In the rows, zero is written as 128.
A state moves one step at a time under one of 8 hidden systems, and each row is a state written as 22 numbers. Each run below is a few steps of one system.
mureg, path 1, 8 rows:
[[134  87 133 136 130 114 168 185 170  91 116 163 106 143 169 131 166  78
  125  78 141 120]
 [143 128 166 133 101 119 162 108 128  72  99 116 110 170 106 151 158 160
   70 135 149  80]
 [ 89 136 138 103 160 179 151  99 121  86 203 112 142 118 116 109 121 169
   87 113 119 106]
 [104 127 135 141 156 123 150 181 160  65 171 155 112 109 166 113 126  77
  127  93 130 165]
 [171 123 172 124  78 116 164 174 125  84  88 148 102 157 148 130 164 117
   84 118 124 100]
 [112 102 134  98 142 171 168  95 145 108 148 104 149 154 109 133 163 177
   74 107 131  64]
 [ 72 135 139 154 179 125 137 118 157  53 199 121 116 121 127 125 107 113
  110 114 147 139]
 [151 147 170 126  93 128 154 183  97  67 141 170  87 125 164 104 130 105
  110 110 113 141]]
Kobon, path 2, 8 rows:
[[133 113  86  83 128 185 148  91  83 169 130 139 146 110 125 124 158 187
  151 100 122 120]
 [114 170 106 130 179 108  96 133 179 151 126  91 169  95  99 147 100 115
  133 151 136 181]
 [157 135 183 148  85  97 106 190 114 114 115 143  97 130 164 100 105  70
  121 142 102 129]
 [135  69  89 116 108 150 162 111 102 166 113 175 106 156 144 131 165 139
  170  85 134  91]
 [103 148  83 143 155 122 104  66 125 134 121  95 149 101  95 157 123 167
  156 163 155 179]
 [151 186 174 109 120 133  99 183 104 120 146 120 135  84 144  96  90 107
  106 143  89 164]
 [153  87 111 112 119 124 157 182 163 167  99 172 121 152 152 127 155  84
  145  80 121 101]
 [112  90  98 175 114  95 105  62 117 139  84 109 117 144 118 158 145 143
  168 166 163 132]]
bute, path 3 (8 x 22):
[[140 201 148 110 143 125  95 164 136 150 152 110 156  98 106 112  70 115
  108 158  94 162]
 [162 114 143  99 107 142 167 203 143 131 125 173 117 145 160 108 146  92
  109  84 100 102]
 [115  59 117 152 108 122 154  85 133  99  91 117 112 163 140 153 187 149
  124 127 162  89]
 [ 96 145 134 155 141 126  79  56  84 126 152  86 128 105 104 130  92 161
  144 171 140 142]
 [126 185 126 107 164 137 124 173 144 142 184 156 135 106 115 109  72  99
  132 110 100 158]
 [160 116 122 117 100 115 175 198 180 109  87 156 131 158 149 134 170 100
  101 116 120 129]
 [133  81 145 135  84 140 128  81  81 110  89  96 122 135 145 132 178 173
  114 148 140  94]
 [ 86 130 136 137 177 146  93  65 102 147 189 105 127 112  99 122  80 146
  147 118 138 102]]
Sem, path 4, 8 rows:
[[ 72 113  96 146 144 141 111  95 122 151 207 140 123 140 123  98  71 119
  165 148 104 122]
 [113  91 112 154 140 115 144 151 133  75 118 149 104  99 185 131 169  93
  164  94 155 178]
 [188 177 164 101 104 123 147 155 117 101  65 119 132 116 112 152 164 154
   80 124 138 136]
 [116 134 134 105 121 158 121 100 131 169 168 103 157 162  87 109  92 161
   91 163  87  69]
 [ 69  80  94 169 164 114 123 110 159 131 179 147 109 146 142 120 103  85
  175 114 140 123]
 [157 151 141 138 128 106 140 156  98  79  93 161  89  89 155 147 154 109
  153  86 162 182]
 [161 159 154  84 101 163 137 121  98 119 103  93 157 112 114 127 155 190
   73 149 110 120]
 [ 84 105 102 138 137 130 128 107 186 153 169 105 159 180  98 118  98 127
  105 171 102  88]]
bunor, path 5:
[[ 87 142 113 142 185 124 126 123 165  71 153  98 147  81 137 141 136 124
  124 128 155 191]
 [151 173 188 138 118  99 115 193 140  97 137 137 108 129 133 113  87  77
   94 134 109 134]
 [133  82 143 112  95 151 170 134 131 128 138 148 113 187 134 114 149 134
   94 106 109  43]
 [ 65  86  92 160 153 133 128  52 141 106 160  94 137 143 115 137 134 159
  136 153 151 117]
 [111 180 154 145 153 124 105 128  90  69 171 125 108  75 136 117  92 123
  134 129 136 186]
 [158 145 151 101 119 136 177 205 156  85 128 165 119 136 148 121 150 104
   87  89 115 127]
 [106  84 128 144 108 117 137 117 185 130 127 100 145 193 115 126 135 124
   85 170 114  70]
 [ 84 108 155 152 145 143  93  60  75 116 181  99 110 115 129 110  98 147
  141 132 137  98]]
las, path 6 (8 x 22):
[[ 86  88 138 155 145 129  71  71 114 171 157  83 135 128 123 113  90 126
  150 156 124  88]
 [109 139 129 169 137 101 118 132  97  85 155 167  76 105 151 124 101  92
  178 114 148 178]
 [170 162  89  95 124 133 182 164 142 115  88 172 131 121 119 158 170 147
  127  99 139 173]
 [141 133 128  97 115 138 119 134 170 170 102  77 188 145 102 128 133 151
   77 178  97 104]
 [105  93 171 149 108 134  78 111  85 148 165 102 116 127 156  82  88 108
  136 155  97  88]
 [120 110 106 154 146 113 131 106  89 125 131 179  73 119 139 142 128 110
  201  76 170 142]
 [143 172  85 128 137 107 159 138 169  98  88 136 144 124 100 171 154 146
  121 142 153 194]
 [141 152 145  85 101 162 126 162 136 136 136  92 178 120 131  96 125 151
   69 173  71 127]]
mureg, path 7 (8 x 22):
[[163 188  97 112  87 125 151 176 109 127 122 184 118 127 125 120 113 130
  142 151  98 192]
 [139  86 106 103  98 142 128 157 168 167  86  94 182 135 155 115 169 129
  106 166  92 125]
 [104  88 170 156 170 106  77  86 145 148 120  66 134 123 121 141 118 108
  125 122 157  76]
 [127 161 140 144 140 121 119  95  67 131 165 172  74 130  98 131  78 130
  170  96 145 118]
 [139 147  54 109  94 144 171 148 118 128 122 183 129 127 135 126 147 152
  159 143 109 194]
 [135 119 128 124 117 118 108 151 174 133  77  66 182 110 145 130 160 125
   94 180 115 159]
 [127 113 192 129 154 123  72 116 123 172 136  82 132 120 118 118  93 103
  116 111 128  59]
 [114 118  98 144 143 125 142  99 101 151 162 191  80 153 112 134 101 118
  189  84 149 106]]
Fep, path 8, 8 rows:
[[114 125 184 152 137 128 125  85  71  78 160 136  73 131 126 129 115 137
  128  92 158  87]
 [ 82 120  82 136 175 139 135 115 142  90 157 125 139  80 152 132 147 131
  159 115 150 199]
 [146 156 103 107 104 123 152 193 191 131 110 129 167 145 124 123 133 116
   91 171  91 164]
 [165 108 164  97 100 150 147 139 107 164 114 145 117 165 120 118 138 136
  103  92 110  40]
 [ 86  77 127 171 164 113 109  56 119 128 140 116 101 140 121 147 128 124
  166 103 176  89]
 [ 92 166 132 160 148 108 120 137 149  51 166 113 126 106 132 125 102 116
  112 164 133 193]
 [162 155 119  72 121 166 169 199 136 128 133 158 149 103 151 108 149 129
  109  97  93 156]
 [145  79  95 118 114 125 148 116 158 193  79 139 136 178 111 151 161 133
  139 114 134  73]]
bunor, path 9 (8 x 22):
[[122 148 147 136 121 134  80 135  68 153 168 137 111  92 149  86  73 106
  168 139  98 151]
 [159  98 117 113 116 133 173 162 124 109  85 172 104 123 165 142 191 117
  144  69 148 136]
 [134 144 114 142 121  94 123 106 178 136  82  91 154 162  78 165 134 149
   97 185 141 127]
 [125 147 156 105 133 162  82 111  75 177 172 107 139  97 121  91  80 140
  134 135  93 107]
 [122  83  92 123 153 137 156 154 138 134 127 174 111 112 169 129 162  96
  178  60 147 145]
 [144 149 116 167  93  71 124 124 152 110  70 122 119 160 106 162 130 124
  126 188 145 160]
 [154 159 172  87 110 166 108 115  72 156 133  99 146 108 112 109 115 173
   94 137  98  94]
 [101  86  86 105 186 152 142 137 168 164 151 138 149 110 146 127 147 108
  158  69 137 123]]
Kobon, path 10, 8 rows:
[[146 115  89  80 152 167 150 116 112 168 104 139 149  96 131 144 176 163
  155  72 143 131]
 [137 171 121 143 147  88  82 123 163 164  92  88 157 115  88 155  97 118
  132 174 136 163]
 [142 126 161 138  78 124 105 177  95 142 147 153 102 136 162  80  89  84
  137 153  80 121]
 [116  74  72 121 141 146 163 120 123 146 126 176 114 130 154 134 169 124
  185  72 148 129]
 [134 163 113 145 140 104  99  85 112 118  82  94 138  92 103 166 137 159
  146 159 165 187]
 [165 175 161  92  98 145 103 176  97 164 136 128 142 107 132  91  91 120
  110 148  73 132]
 [120  75  81 128 138 121 143 166 180 177 125 165 130 152 152 123 137  77
  167  98 119 118]
 [113 104 123 184 117  89  98  80  95 103  89 112  98 116 140 151 142 128
  173 152 170 160]]
Fep, path 11 (8 x 22):
[[113 163 109 173 160  82 109 115 143  92 117 127 113 104 113 161 112 111
  159 144 170 200]
 [154 183 116  90  87 157 162 164 106  96 132 145 144 114 131 111 137 166
   94 158  89 177]
 [142  71 106  91 112 163 125 131 124 210 106 123 157 133 149 111 157 134
  144 114 100  84]
 [121 111 159 179 133  74  80  96 143 152 101  97 108 158 102 148  96  97
  138 154 153  87]
 [125 183 171 139 139 129 119 114  69  62 167 134  92  93 123 123 100 141
  122 117 144 157]
 [124 124  62  99 139 159 147 145 127 143 128 150 153  84 155 121 159 141
  168 115 120 198]
 [153 117 112 124  82 107 125 154 172 173  74 111 159 170 118 131 137 120
  105 186  99 117]
 [146 126 203 124 117 136 101 104  78 142 133 108 104 140 115 115 105 137
  103 111 126  47]]
bute, path 12, 8 rows:
[[152 146 132 123  87 134 180 142 101  48 106 155 104 130 143 138 177 159
  101 126 138 157]
 [112 131 130 104 130 166 143  74 124 124 150  88 158 148  90 131 135 196
   79 148 121  80]
 [ 93 119 170 153 140 116  89 135 147 133 185 103 124 145 128  96  66  85
  110 153 101  88]
 [121 134 138 153 124 112 158 168 124  51 155 178  81 126 163 119 127  90
  136 102 137 163]
 [135 156 105 113 119 142 183 107 136  69 111 128 138 140  98 159 172 190
   86 141 147 147]
 [121 138 162 114 112 149 102 107 125 147 151  75 160 143 103 105  99 158
   73 180  89  81]
 [ 99 103 169 146 141 132 121 156 127 109 195 144  98 135 160  86  90  74
  126 100 108  93]
 [114 130 114 162 136 102 175 131 153  41 128 161  93 146 129 156 153 119
  125 113 168 158]]
Ratu, path 13, 8 rows:
[[109 164 107 169 154  92 105 111 116  99 137 142 103  97 119 147  98 111
  176 136 161 202]
 [179 174 107  94  85 138 182 162 109 112  96 182 117 139 115 141 156 158
  116 119 119 155]
 [132  85 143 101 118 149 141 143 177 152 114  91 168 160 133 119 159 131
   72 136 102  64]
 [ 89  91 166 174 146 107  64 106 121 138 156  86 118 114 152 106  87  86
  147 148 128 109]
 [128 164 108 134 151 126 133 110  77 115 149 180  86  98 120 141 109 134
  186  87 157 171]
 [151 152  77  96 116 142 185 131 160 119  95 146 152 151  95 160 169 176
  103 133 133 146]
 [128 107 169 129  91 127 110 155 156 122 118  75 158 145 148  99 130 117
   66 184  86  98]
 [113  99 176 147 158 123  86 141 106 141 161 128 100 100 164 100  96  71
  159  82 130 101]]
Ratu, path 14, 8 rows:
[[133  81 128 153 125 107 126 152 110 135 114 175  81 125 172 125 137  74
  189  77 147 127]
 [140 117 104 121 121 140 145  57  88 141  91 130 117 142  94 165 165 192
  144 113 164 101]
 [107 173 138 112 139 150 126 109 145 104 170  82 166 128  90 121 101 171
   68 180 104 130]
 [117 132 144 142 140 111 124 202 170 100 158 141 125 115 167 100 105  58
  123 125 107 164]
 [155  80 123 146 104 105 139 136 107 144  71 168  86 143 155 146 167 102
  176  86 156 112]
 [130 124 130 113 119 153 130  51  87 148 120 105 132 146  86 144 138 199
  115 136 140  74]
 [ 86 166 130 125 168 144 120 126 160  99 199  94 159 112 107 111  85 136
   91 161 107 148]
 [132 129 122 152 125  93 136 196 158  95 120 163 107 117 171 124 131  65
  149 119 128 187]]
las, path 15:
[[150 168 172  84 176 153 122 168 135 125 140 110 153  73 128 123 126 121
   96  76 126 134]
 [155 143 163 127 115 109 136 139 143 155 126 147 107 189  84 136  94 111
  100 118 120  52]
 [ 91  59 112 166  91 126 152  89 126  88 138 129 103 178 149 123 155 141
  128 156 132  97]
 [ 88 104 117 125 186 153 126 105 129  92 150  96 146  66 159 130 161 140
  140  94 157 163]
 [152 196 169 111 177 115 122 166 154 119 137 127 130 104  94 144  94 104
  100  91 138 135]
 [154 130 146 124  75 125 168 153 135 118 128 162 107 199 110 122 122 128
   86 137 102  71]
 [ 88  37 102 138 122 151 141  84 136 126 131 103 139 148 157 121 174 148
  132 130 133  87]
 [ 92 129 153 149 196 118  89 104 133  95 147  81 132  68 140 139 122 112
  139 105 165 155]]
Sem, path 16:
[[151 125 179 131 134 114  86 185 112 146 118 129 115  84 174 103 111  64
  148  98 118 138]
 [150  92 159 139  91 124  97  85  75 142  65  88 121 121 140 139 164 157
  133 143 145  98]
 [129 141  57 123 112 119 128 102 152 188 104 135 154 157  82 149 118 157
  154 179 119 148]
 [124 121 107 107 146 140 113 190 156 178 153 144 150  99 162  94 105  76
  158 112  90 157]
 [146  82 190 146 130 107  87 140 116 128  75  86 120  97 173 128 159  90
  129 105 149 105]
 [160 148 122 142  87 100 105  86  95 165  68 120 118 154  85 156 122 161
  141 174 139 119]
 [117 125  58 101 122 161 129 132 130 201 155 151 160 126 127 104 109 139
  168 148  86 151]
 [117  83 135 134 164 117 104 172 174 142 110 102 150  86 179 119 150  68
  144  99 132 145]]

Which system made each run below?
path 17 (2 x 22):
[[151 165 127 134 120  90  87 174 167 165  92 103 159 113 121 131 100  91
  126 178 109 175]
 [147  82 155 124  78 136  97 157  95 184 116 130 121 135 170  86 119  97
  144 141  85  88]]
  Sem
path 18:
[[125 138 144  94 167 151 164 163 183 124 169 139 141 146 110 125 121 114
   80  78 117  82]
 [110  95 102 141 142 121 178 126 161 118 155 185  93 186 117 142 130 108
  142  81 146  83]]
  Fep
path 19:
[[104 145 114 163 161 109 116  93  95  85 143 144  93  91 128 147 117 127
  182 108 174 184]
 [154 196  95  96 137 133 170 174 155 105 125 166 142 117 105 144 133 140
  112 120 122 189]]
  las
path 20, 2 rows:
[[ 71  66 103 166 106 134 108  91 113 122 165 110 125 138 162  95 119 127
  153 180 109 131]
 [137 134 183 136 144 107  90 187 151 107 114  88 141  79 168 113 124  73
  106 129 121 157]]
  Fep
path 21 (2 x 22):
[[ 80  55  77 155 109 129 149 115 170 118 139 121 141 165 157 116 154 122
  136 166 117 124]
 [126 123 201 134 139 117 115 169 167  93 137  83 139 128 145 113 123  90
   63 129 118  94]]
  Fep
path 22:
[[124 105 101 113 107 135 161 176 200 117 116 113 170 152 148 118 162 119
   85 163  94 140]
 [134  90 202 136 107 134 103 118  88  93 103  76 122 104 169 114 159 132
   97 128 134  94]]
  bute
path 23, 2 rows:
[[ 88 116 122 155 188 121 101  81 108 131 168 133 102 100 122 138 100 112
  183  88 167 131]
 [119 166  94 152 114 100 142 159 149  74 129 148 124 118 138 132 124 113
  136 171 126 219]]
  Fep
path 24 (2 x 22):
[[131 127 178 102 114 159 103 133 103 164 165 103 139 134 125  88  92 132
   93 140  82  63]
 [ 89  81 136 159 149 117 146 141 154  99 176 162  89 156 155 114 116  74
  142  84 139  94]]
  bute
path 25, 2 rows:
[[144 177 195 116 133 133 123 158 112 111 170 137 109 134 107 106  78 111
   86 113 107  90]
 [ 95  86  84 144 157 119 161 140 183 134 161 174 113 166 132 130 124  87
  156  90 138 110]]
  Ratu
path 26:
[[122  82  82  91 111 176 161 148 128 177 152 165 142 143 155  95 144 130
  150 108  86 106]
 [106  90 111 172 145  84 125 108 176  95  84  98 130 131 137 164 165 112
  136 140 175 150]]
  mureg
path 27, 2 rows:
[[126 124 144 106 122 161 147 132 114  64 119  89 153  84 161 119 183 168
   84 133 127 158]
 [117 138 167 129 188 110 110 155 198 119 138  85 152 115 117 138 113  88
   88 107 141 110]]
  bunor
path 28 (2 x 22):
[[ 95 114 159 147 173 108 100 159 190 126 164  97 140 124 140 112  94  65
  109 123 122 113]
 [142 114 177 173  94  94 111 121  71  97 110 149  62 138 148 128 119 102
  152 119 150 110]]
  Sem
path 29, 2 rows:
[[ 78 159  92 128 175 146 116  99 144 118 193 106 157 101 106 121  90 149
  133 155 120 172]
 [146 145 144 120 127 122 129 215 153 131 148 163 121 118 158  98 102  63
  130 109  93 150]]
  las
path 30 (2 x 22):
[[134 122 140 125 151 125  64 137 102 200 120 108 141  76 148 111  98  93
  177 116 118 140]
 [133  87 130 154 100 108  77 115 103 151  70  86 138  96 167 126 152 120
  162 168 132 156]]
  Sem
path 31 (2 x 22):
[[131 186 115 122 159 134 130  93  84 100 135 142 112  82 101 154 124 167
  156 105 165 182]
 [118 133  55 112  93 151 141 135 131 151 133 141 160 125 137 110 132 155
  149 186  86 189]]
  Fep
path 32:
[[144  90 168 128 115 139 155 131  91  73 107 138  91 117 169 129 184 131
  118  73 155 102]
 [127 136 161 137 167 110 128  79 149 122 118 102 122 157  70 170 123 146
   97 103 173  66]]
  Ratu
path 33 (2 x 22):
[[110 126 201 154 144 116  74 134  96  97 157  90 109  85 161 100  96  91
  124 126 128 127]
 [142 157 109 128 169 113 147 132 126 138 132 187  92 126 101 159 114 109
  174  60 169 137]]
  Ratu
